Some points, one per row:
[ 10   7  -5 -35  46  13   5 -18  -7]
[ -5 -53 -17  37  -3 -13  25 -51 -20]
[  3 -24 -33  -3  41  11   3   6   3]
[ -8  12  -1 -31  25  27  32  36 -17]
[-30 -43  25  73 -98 -21 -43  19  10]
[ -5  -8   5 -17  -9  86 -34  84  23]
[  -2   44   20    2    2 -107  -65   22    3]
[ 16 -10 -33  53  66  51  38 -45  -5]
[ -2  30  29 -20  17 -37  55 -48 -28]
[ -4  -4  -9 -22  18  42  51 -20 -16]
[  5  -7  12 -18 -25 -50  32 -40  -4]
[ -7  -7  35  17  -6 -71  30 -37 -28]
[-11  16  27 -30 -30  22  55  48 -14]
[-14  -1   1 -20  13  34  63  -2 -12]
[ -2  12  25 -27 -29 -80  22 -55 -15]
[ 11   3   1   4   4 -42 -26  -7   5]
[ 11 -19 -23  15  16  13  -8  -5  12]
[ -2   4  -1 -54  48 -47 -18  -5   2]
[-10  -4 -19 -38   1  11 -71  76  34]
12 more points follow, each with its number after it:
[ -1 -28   4  30  -6  27 -14 -10  18] 0
[  3  -3 -17   7  -2  18  40 -24  -9] 1
[ -2  13  16  65  26  20  41 -42 -12] 2
[ 10  -3 -32  -1  40  21  43 -55   2] 3
[  1   8  -1   3  16 -27 -39   8  -4] 4
[  0  -3 -11 -25 -14  66  -3  59  11] 5
[  7  11   6  -3  -8 -10  21 -28 -17] 6
[ -31    6   -4   42  -28 -101  -45   27    8] 7
[  3 -10   7  29   0 -10  34 -43  -7] 8
[  5  22   7   7  -4  25  32 -18  -4] 9
[  8   8  -2  10 -15  35  12  -3 -15] 10
[ 19  -2 -23  -7   1  48  29   2   6] 11
Which three of these numbered points are nearest to each point below, ignoring the 2 directions in which the first points spread most? Their numbers follow each, nearest first.
[  1  14   4  73  32  20  24 -30 -10] > 2 8 0
[  1  22  14  11  29  41  42 -24 -11] > 9 6 10
[  3 -17   3 -12  -2  50 -20  18  -2] > 6 10 5
[  -5   26   26  -31    7 -111  -49    4  -16] > 4 6 3
[  7 -10 -10  33   7  -4  32 -40 -11] > 8 1 0
[  5  24   5   7  25  30  45 -36  -2] > 9 6 10
[ 41 -61 -17  21 -36 -17 -53 -22  28] > 0 3 8
[-11 -16  -9 -48  22  39  58 -18 -14] > 5 6 1
[ 11  -5 -16  57  -5   6  36 -63   7] > 0 8 2
[ 10  15   3  13 -11  22  23 -13 -15] > 10 9 6
